One turning vector, and how many steps it has turned
The counts run from 0 to 416.
[-24 -26 -14  41 -39  49 -11 -99 -62  -9  -1 -14   5   3  25   4 -15   9
  -2 -12  36  -6  14   1  12 -29   9 -41 -33   3 -18   9  32  -4] => 387
[-31  -8  10 -24  20 -65   5   8  19  20  -6 -12  23 -37 -22  51 -23  14
   6  -9  51 -17   7   8 -29  23  32  45 -12 -28  84 -10 -23   8] => 77
[ -9   3  38  29 -20  20   4 -37 -29  15 -61 -40  16 -24  46  13 -18  16
 -25 -24  28   7 -17 -26 -26  -9   3  -3 -55 -52  38 -22 -17  51] => 57
[  5 -41  13  -8 -77   8  14  -7 -50 -19  11  15 -13  12   3  31 -51  33
  10  -8  13  16  46 -50  50  14 -23  11 -17  15  22  29  37  19] => 394
[  2 -23 -14 -44   3 -53 -35  62 -12  53   0  12  -1 -10  29  26  -8   8
  39 -11  37 -18  12 -14  35 -13 -17  28 -28  22  64 -19 -20  35] => 121
[ 16 -16  39  30 -53  -1  41 -15 -32 -45  28 -15 -10   2   4  34 -41  22
 -19 -19  26   2  25 -37 -19  19  35  40  -7  21  46  57 -24  21] => 48
[-30   4  -2 -65 -25  77   5 -44 -24  10  21   9 -39  -2  39 -13  -3  15
  -9 -18  47 -24  22   0  -2   5  31   3   6 -22  47  32 -18  -5] => 297
[  1 -11 -17 -28 -13 -22  11  20 -39   9   9  43 -39 -33  15  40 -19  47
  28  11  29   5  68 -19  35 -24   5  52   5   1  40   8 -22  41] => 70
[ -1 -11   0 -42  -5 -42 -31 -13  -1  -7  26 -12  45 -18  11  13 -23  17
   2   4  35 -46  -1  24  55  13 -39  19 -54   2  53 -24  60  30] => 167
[  8 -50 -56  55 -23 -19 -11 -30 -70  26 -20   7  40 -40   1  10  -6  13
  -4 -18  27   7  52  21   6 -25  40  -9 -12 -17   6 -30 -26  -7] => 225
[-15 -49 -41   9   1 -52 -53  17 -30  59 -20 -22  72   5   5  10 -22  -2
  16 -19  21   7  14  18  18 -39  -1 -17 -41 -10  24 -41   6  13] => 173
[-49   0   7 -25  32 -50  -6 -10  18  20 -11  -3  17 -42 -22  45 -17  19
   3  -3  59 -21   1  10 -38  12  34  38 -18 -29  76 -12 -13  15] => 78
[-34   4  19  22 -17  63   4 -90 -41  -3 -35  -3 -23 -19  37  14  -8  32
 -22  -8  42  -5  16  -8 -14 -23  25 -17 -34 -37  11  -3  -6  19] => 247
[ -5 -12  36   1 -62  -7  36 -19 -16 -33  11 -18  -4 -15  -6  31 -46   3
  -9 -30  32   2   3 -45 -28  52  21  40 -14   0  71  48   2  14] => 50
[-24 -14  69 -17 -12   2  16  11  18  33  -4 -36 -14  37  21  48 -35   7
 -18 -24  41   0 -31 -40 -26  15  20  -2 -21 -15  70  17 -32  10] => 101
[-24 -20  65  55 -17 -19  -4 -17   4 -30 -16 -18   5  21 -18  46 -51  23
 -12 -17  31   2  -3 -36 -49   0  35  22 -43   7  48  22 -21  38] => 239
[-45   8  30 -33  15  66 -11 -47  -5  28 -22 -11 -15  21  51   1  -7  39
 -29  -6  42 -16   7  11 -12 -42  23 -14 -24 -50  29  -6 -31  21] => 107
[-37 -48  30  -6 -22  18 -58  13  -5  41 -20  -9   8  71  17  17 -44   6
  14 -25  19  13  -4 -41   8 -16 -11 -45 -46   9  36  -6  12   7] => 149
[-10 -18  -7 -15 -68  28  -6 -63 -32 -47  45  -2  13  -1  -1 -13 -32   1
 -12 -21  35 -30  22   1  16  36  19   8 -26  21  38  46  45  -2] => 0
[-16  -7 -18 -51 -52 -13  22   2 -42 -10  24  -8   3 -27  12  12 -40  37
  33  -6  18  20  53 -20  27 -28 -15  55  -2 -10  36  44  26  45] => 209
[-21 -53   0  15 -54  43   2 -42 -58  18  -8   6   1  29   3  22 -37  41
 -16   2   8  30  55 -21  49 -20  -7 -37 -18 -30  -8  -2  31 -13] => 202
[-30 -28 -24  -1  17 -11 -23 -47 -33  40   7 -23  45  -3  31  15  -8  22
  -2  12  33 -10  15  45  49 -57 -17 -32 -37 -24 -13 -38  38  -2] => 361
[-38 -13  54 -29  -8  12  15   4  16  40  -5 -41  -6  34  26  42 -37   4
 -17 -28  46   3 -33 -39 -33  20  22  -9 -16 -34  71  18 -24   1] => 102
[-11 -23  16   6 -57 -13 -23 -33 -11 -28   5 -29  46  -4 -17   2 -50 -14
  -8 -36  37 -17 -20 -18 -17  56   9   5 -51  10  65  21  41  13] => 191
[ -3 -38 -23  30  -4  19 -27 -36 -38  30 -16  38   4 -28  -1   5   8   2
 -22 -18  47 -24  37  16 -13  19  71 -30 -12 -13  38 -32 -53 -33] => 86
[-40  -5 -34 -18  28   7  -6 -55 -19  26  -1  22   2 -44  -2  13   8  29
 -15  -1  56 -31  45  43 -17 -13  60  11   3 -37  40 -16 -39 -15] => 271
[-11   0  16  29 -20  66  11 -85 -59   3 -25  -5 -18 -25  55   8   1  30
 -29  -9  38  -6  19  -5  -3 -29  22 -12 -27 -34   6 -10 -20  22] => 248
[ -7   1 -17 -25 -17 -48   7 -27 -14 -33  22  -1  33 -53 -26  17 -30  34
   0   9  35 -29  40  25  25  21   1  56 -23  -7  57  14  36  26] => 26
[-15 -13  23 -29  35 -32 -17  18  -6  77  -7 -37   8   5  59  47  -6  15
   9   4  47 -11 -19   6  35 -36 -26 -15 -34 -17  30 -37  -9  23] => 310
[  4 -21  -2  20 -36 -11 -21 -22 -25 -63  55  -5  20  27  -3  -6 -41  17
  -2 -12  24 -29  32  11 -12 -23  38  34 -28  55  30  57   5  30] => 186
[-22 -25  13   9 -15  36   7 -51 -45  38 -36  18 -12 -14  16  36 -13  55
 -26  11  27   9  40 -12  48   0  -2 -28 -14 -59  13 -42   1  -4] => 62
[  3  -3  19 -27  -7 -47  38  26 -28  35  -4 -23 -24 -41  39  62 -14  23
  24   0  41   7   4 -37  19  -7 -28  45  -8 -14  50   6 -15  46] => 259
[-13 -20  82  -1 -13  -4  10  22  12  18   3 -26 -22  46  29  54 -32  17
 -15 -20  38  -2 -22 -46 -16  14  13   2 -25   0  62  13 -36  18] => 100
